In the data rows, 128 means zero.
Some points:
107 158  74 100 116 106 124 104 102 117 124 170 122 114  77  58 177 100 110 103  77 123 142 196 158 123 145  34 128  91 119 138 126 107  99 130 140 108 120 122 155 105 174 146 112 158 136  99
 95 138 132  33 131 123  48 117 109 159  93  95 111  89 138 127 169  88 132 129 129 145 167  74 104 136 168 160 111 149 157 136 149  83 129 141 116  80  69 123 113 112  63 136 168 123 152 163
156 137 120  98 119  72  83 133  99 191 121 155 113 158 112 118 116 166 144 150 125 135 103 226 119 165 134 142 175 100 103  89  83 146 111  95 166 130 133 169 105 121  94 171 147 147 184 153
145 146 108 171 169 181 131 156 100 146  93 132 170 171 169 135 176 145 135 147 148 137 125 151 147 126 140 121  55 160 123 106  71  80 117 118 145 174 108 120 101 134 177 179 217 146  68 118
143  77 103  82 125  92 111 189  88 181 163 146 106 130  99  96 108  59 165 156 157 169 110 126 130 134 118 162 118 139  90 151 197 178  92 124 160  93 165 136 157 109 192 137  93  84 116 154
137 158 135 162 113  78 139 141 157 146 105  86 156 132 105 123 129 105 141 157  90 125 146  28 123 108  61 118 140  93 103 102 121 183 190 136 218 113 145  67 126 128 129 162 121 136 158 143
144 133 131 152 156 174 185 116 189 164 154  94 184 128 110 140 136 163 113 154 134  97 115 150  79 142 200 144 166 139 145 151 187 110 124 147  78 144 104 132 155  90 133  76  90 160 157 135
203 133 160 120 168  80 165 142 131  74 165 116 122 123 124 116 134 113 128  76 149 122 121 160 164 125 109  63  93 137 182 190 168 124 123 124  94 111 132 141 115 120 118 151 124 163 150 123
128  82 134 170 124 131 159 110 177 105 127 105 126 151 117 132 136 176  63 130  87 117 139 170 190 142 163 153  88 126 136 124 153  90 119 107  92 100 104 128 146 155 122 137 132 122 142 128
167  56 156  25 251 132 134 156 166 112 123 155 154 121 117  97 149 122 133 175 125 130 114  94 143 111 102 138 210 150 141 118  97 156 136 116 143 139 162 167 165 136 127 131 143 129 120 116
150 112 125 151 134 133 143 122 101  94 166 172 133 109 122 121 160 123  91 122  96 144  83  93 150 164  96 118 122 126 151 124 189  89 108 109 216 131  78 140 124 159  96 105 126 148 128 131
147 108 129 115  98 189 139  77  89  94 120 142 131  86 136 113 105  95 139 132 123 116 134 173  79  78 148 144 129 152 129 105 119 108 170  95 132 141 113  95 119 125 236 148 103 163 110 114
150 131  90  93  84 143 121 123 126 128 124 126  94 122  56 119  94 118 139  88 122 248 139  96  97  90 146 122  73 167 120 124 163 105 160 153 126 112 155 172 133 128 153 148 118 128 165 103
 48 141 182 202  69 114 135 105 127 181 109 139 141 140 150  95 132 113 166  85 118 153 121 121 128 151 101  97 121 120 117 128 100 156 143 112 152 123 111 198  84 151  93 169 105 104 156 125
132  95  92 117 139 135 114  94 141 156 105  68 159 118 126 124  67 108 101 107 151 115 107 152  72 164 100 122 145 108 105 184 119 174 105 130 160 167 111 102  92  87  75 162 158  93  53 167
137 173 133 127 149 120 126 115 115 128 150 116  99 255 143 153 129  82 138 102 138 104 164 125  95  61 116 145 137 132  93  74 150  45 132 153 121  70 157 250 157 108  85  83 118 119 106 144
112 152 191  41 111  84 145 126 105  69  96 135 100 118 186 131 134 128  64 217  95 153 137 133 170 151 155  72  92 121 149 121 138 119 141 129 146 246 128 135 101 107 186 129  92 139 142 141
128 146 139 129  94 161 105 107 156 113 110 112 113 101 137 110 130  71 153  85 187 131 137 188  96 178 154 156 214 116 152 153 148 129 145 127 172 122 155 193 143  98 128 140 148 122 111 140
177 114 198 118 117 147 113 132 120  86 110 113 196 115 149 150 114 128 178  94 143  88 138 118 161 114 120 119 103 123 113 107 101 139 156 104 123 107  88 105 149 157 153 120 140 161 163 134
146 137 127 117 100  76 106 134 121 207 156  71 155 116 128 112 140 134 122 135 101 130 147 218  98 109 115 155  95 163 125 142  82 149 187 163 116 132 140  77  83  86 131 134 117  75 134 158
113 161 133 177 212 128 125 107  65 178  69 137  39 115 113 173 110 142 107 198 166 105 138 104 140 141 141 163 110 153 100 179 123 130 182 118 118  85 188 105  71 148 108 130 161 135 147 126
 64 119 120  74 145  92 139 173 102 112 128 121 195 129  78 113  66 107 102  73 165 117 117  91 105  77 155 166 107 107 175  94 110  75 131 148 120 130 104 102 210 101  87 156 128 145 100 161
 81 113 145 147 150 203 140 153 141 125 107  78 150  68  99 140 148 144  77 106 123 139 132 123 173  96 105 168 105 120 194  96 118 139 118 119 164 139 154 152  38 146 148 131 124 134 141 136
113 171 135 174 156 120 155 160  94 121 110 136 119  84  93 187 119 151 169 111 160 151 129 147 122  96 146 108  90 141 156 120 139 187 135 155 151 148 115  78 187 134 140 154 127  98 140 176
110 132 129 114 123 144 146 147 132  82  92 104  83 127 135  86 114 142 124  96  85 140  41 145  85 172 110 154 118 139 154  86  81 133 128 107  61 113 131  45 110 133 108 114 138 126 128  98
156  75  94 203 148 172 136 150 105 118 162 160  78 140 166 102 127 144 109 109 132 112 164 127 129 119 127 115 136 120 133 119 102 117 116 160 131 167  99  78 172 162 114 125  50 120 138 122
166 145  83 127 127 140 143 187 117 213 138 111 113 115 146  42 136 141 174 167  79 112  87  81  63 137 125  75  69 122 111 106 130 169 176 110 108  83 130 166  96 120  81  86 126 146 160 162
172 145 117 142 125 111  35 116 118 164 134  68 122 104 116 155 124 187 176 158 141  84  92 116 174  87 164 127  77 116 109 196 114  78 115 158 138 148 143 155 177 146 109  79 112  84 122 130
140 126 121  15 121 161 116  56 151 148 166  98  99 181 152 162 101 105 191 126 162 163 101 148 116 169   0 145 110 115 139 144 132 158 107 141 102 141 111 123 159 125 147 148 126 124 102 156
113 140  68 115 119 135 119 143 105 163 140 138 141 130 145 154 103 255 155 134 132 118 121 152 173 128 141 158 177 122 131  60 165  68 128 110 157 127 121  78 103 177 137 131 114 134  96 111
108 129 159 125 147 108 128 186 131  98 147 123 113 145 124 219  70 159 154  45  84  93 131 130 171 127 109 153 189 143 118 134 118 158 161 137 104 126  78 130 144  80 100 118 143 155  60 112
126  68 155 123  25  97 108 131 164 166 153 111 105 155  97 143 112 100 147 110 136 105 116  99  71 120 152 128 106 135 106 116  82 108  73 166 111 175 146 119 167 167 140 140 125 178 105 154
107 142  99 197  55 148 118  89 186 151 123 141 129 107 129 101 148 154 139 148 218 157  99 139 141  38 132 125 107 134  91 109 120  87 131 155  79 160 157 159 106 105  93 134 114 102  86 143
127 118 103 151 193 156 122 146 146  94 152 104 123 148 130  89 126 105 113 133 153 123 127 147 153 130 141 158 122  86 124 163 119  91 175  88 109 157  64 156 103 148 169 172 118 108 102 122
125 146 117 181 121 117 162 165 150 117  88 161 125  96 145 136 174 165 119 149 151 116 119 171  66 165  91 139 192 117 108 147 133  69  89 127 101 112  92  91 120 137  96 153 104 130 126 101
140 131 101 183 115 124  60 134 118  74 119 154 161 144 148 181 119 182  54 126 112 111 144 165  82 113 108 181 138 118 141 118 171 158 103 161  63 111 124 184 148 106 115 181 197 160 125 146
130 144 138  90 121 164 121 141  90 127 149 109 111 129 109 159 122 196 160 171 105 151 144  90 115 163 134 144 208 106 129 166  88  54 127 110 141 141 119  52  91  91 146 167 130 106 146 134
135 106 161  98 146 167 126  92 255 236 113 186 107 180 122  31 132 169 185 141 109 120 115 114 108 163 178 126 136 133  96 128 145 103 140 139 174 100 162  94 152 133 145 118 167 164  97 149
146 116  98 136 111  98 155 106 111  87  85 145 112 135 161 109 124 139 138 125 124 160 140 106 108 152 106 129 128 142 210 119 126 132 136 125 130 126  96 113 155 103 139  76  88 188 131  75
143 120 141 159 138 130 134  93 131  47 133 138 168  80 152 103 128 135 153 107 121 141 112  55 174 121 156 121 150 115 131 138 148 133  89 154  85 115  91 141  35 110  95 129  88 122 150 108
 98 144 114 128 140 128  85  99 100 136 225 129 146 146 141 150 126  97 121 103 156 165 156  53  66 139 180 125 131 124  86  88 118 161 139 120 117 159 200 109 129 152  98  71 180 184  94 154
107 126 108 131 228 119 144 114 120 155 142 109 138 112 168 115 155  98 128  84  67 111 142 139  73  96 138 163 102  69 118 129 128 156  93 110 126 161 107 167 126  42  80 117 112 120 123  12
117 148 163 193 114  79  89 136 128 187 143 114 129 141 132  87  75 154  77 117 156 170 120 124 108 153 127 109 112 142 199 152 112 126 168 112 131 105  97 171 116 119 255  80 112 105  99 131
121 155 140 218 149 172 121 134 110  85 118 118 141  87 161 113 131 113 209 174  70 107 135 143 152 107 126 108 135 136 180 124 130  94 103 105 130 165 174 127 141  67 161 139 103 142  70 131
130 146  96 113 120 160 107  95 146  93  76 124 136 136 109 104 169 148 106 111 152 135 110 120 146 137 128 118 110 169   7 147 117 139 112 109 123  67 116 123 178 105 113 134   7 132 140 119
147 163 132 136 108 119 134 167 111 156 148 103 118  99 135  21 167 155 111 103 144 140 123 133 166  90 124 250  99 161 127 159 176 132 144 129  80 204 140  92 154 165 108 116 150 174 199  96
 92 107  88 150 121  32 154  93 173  92 111 122 144 184 153 123 127  31 101 140 104 108 102 115 140  62 126 137 110 145 128 160  98  98  83 109 124 107  87 146  96 134 124 145 117 122 169 140
 87  72 140 103 163 136 130 116 125 152 120 102 112 104 149 131 172  58 141 169 192  86 143 116 130  79 122 119 178 127 189  94 120 112 171 169 100 109 143 167 158 179 123 110 116 131  86 119
141 101 108 149 144 110 146 128 130 105 131 101 118 175 152 102 167  77 166  93 128 145 106  98 158 176 131  94 183 138 165  66  79 193 121 142 146 168 168 168 156 149 201 111 175 101 141 141
106  92 146 111 104 145 122 183 143 135 147 163 106 154  79 100 105 146 190 162 152 142 134 127  80 148 176 107 142 134 115 127 151 187 148 103 126 146  96 170 148 162  69 125 161 119  84 167
 80 145 122 111 106 135 106 108 162  65 180  88 161 109 135  74 103 130 155 155 128  90 134 100  79 197 148 103 148 135 113 174 112 183 124 135 161 134 198 155 118 204 124 130 120 149 162 120
151 148 108 119 102 169 136 143  82 185  87  42 121 107  97 155 103  82 124 199  81 107 103  71 218 116 128 121 144 100 111 148 139 147  67 136 114  99 200  71 170 116 112 124 123 128  80 130
150 120 106 168 116  51 170 155 173  74 127 106 100 129  77 122 132 175 121 121 177 187 165 145 130  95  90 118 117 133 127 140 143 157  68 108 166 133 114 127 121  92 137  82 161 150 141 128
133 104 122 128 127 132 138 143 112  94 111 171 119 144 174 140 117 116  92 142 116 162 107 146 162 135 125 153  89 105 111 156 116  89 120 126 109  78 177 128 101  99  94 112 109 186 103 117
151 130 137 149  44 140 143 148 110 144 147 169 181 156 137 145 110 148  49 146 133  96 134 146 146 190 125  98 106 164 148  99 127 167 137 135 179 128 162 134 128 113  68 140 167  90 121  45
128 172 139 132 137 193 184  97 144  89 135 108 106  78 159  91 155 142  84 137 107 110 133 190 149 120 109 127 156 112 157 144  86 205 192  97 165  95 112 132 137 126  58  91 144 141 123 146
 82 143 102 119  95 155 117  87  68  79  73 144 162 139  99 106 121 146 171  78  94  59 161 139 155 151 118 175 139 151 149 135 110 136 104 115  72 126 109 107 126 124 161 116  98 115 150 166
129 123 185  75 154 108 138 150 134 138  88 198 138 110 138 102  76 165 128  54 114 105 112 105 123 131 129 176 134 109 118  97 118 121  78 143  92 132 120 182 166 153 177 131 144 105 158 135
Along one direction, these points spread out more than along any other. Take the direction at right angles to it along which they spread out most. Go by this last direction. For each point below, how far along it does it lie, from 0 to 99? The average is 50, and the first point in the table lies past the average. One standard deviation of the points above along it is 16.
143 117 129 143  85 140 142 123 123 109  38 169  99 151 124  83 114 145  90 141 112 122 162 116 117 127 160  88 115  94 132 141 135 119 130  98 149 124 116 100  76 114  98 107 145 110 111 108 38
119 181 140  53 137 197 100 169 120 123 118 144 125 182 130 177 164 121  85 123 120 114 127 213  72  49 103  96 221 131 127 195 192 179  78 142 104 144 130 108 109 161 160 131 127 105  96 128 55
122 131 183  91 145 111 120 107 143 142 149 115 101 124  61 117 136 115 126 162  81 143 129 117 127 126 166 126 160 158  56  69 131 156 145 177 130  94 119 167 113 176 164 128 156 116  64 104 53
106 117  86  86 101 103  93 158 120 193 186 156 164 111 134 122  98  89 165 125 175 171 130 178 155 100 122 119 175 153  95 159 117 149 135 128 117  87  77 120  98 107 178  97 170 107 176 133 51
108 124 195 130 123 116  88 102 127 124 139  69 154 115 169 143 104 146  94 128 176  72 161 132 121 146 116  50  83 108  96   0 146 125 128 132 114 111 162  92 153 134 160 138 173  64 171 104 48
161  76 133 198 150 113 122  90 117 115 124 144 144 131 174 134 121 128 117 151 123 180 116 131 165 125 155 113 138 104 145 118 150 157 115 108  91 122 139  88 138 131 114 165 114 119 151  89 47
 98 116 125 137 135 142 158 100  71 136 152  89 117 114 124 162 120 138 111 110 113 144 159  70 125 119 110 130 128 157  69 137 124  76 128 115 136 126  98 140 195  79  91 194 161 125 115 152 51
114  95 119  92 174  91 106 148 169 144 106 208  77 128  88 189 192  53 140 128 129  87 125  69 150 180 106 139 110 102 150 146 158 114 191 140 168 151 164 103  84 127 145  72  92 106 163 134 54
109 137 113  59 131  77 252 108  78 134 180 171 139  89 102 169 155 134 153 145 151  98 139  87  96 141 140 145 141 113 107 156 142 130 133 164 155  65 156 111 145 183 119 112 180 109 128 143 51
164 157 118 140 132 116 148 128 179 121 169 181  73 110 145 134 141 129 123 122 107 120 165  69 187 125 133  71 108 134 187 113 128 103  93 123 132 145 132 128  74 129 135 152 112 119 152 109 52
172 186 131 152 141 131 123 120 166  78 109 158 154 127  95 134 116  97 137 151 142 128 127 203 124 125 104 164  57 133 121 105 118 108  95 106 174 137  92 100 107 174 114  94 110 118 141 116 47
122  95 169 140  76 158 140 136 121 118 111 144 148 153 132 194 142 104  91 131 117 165 148 152 169 166 111  74  72  98  75 198 123  94 159 134  87 210 135 133 144 116 104  90 107 127 190 120 47
134 143 118 176 120 122 118 129 132 121 177 162 138 125 153 255 138 144  84 105 121 117 120  97 131 149 130 102 155 156 165 125 124 154 136 115 110 112 146 130 115 174 139 131  91  93 133 139 50
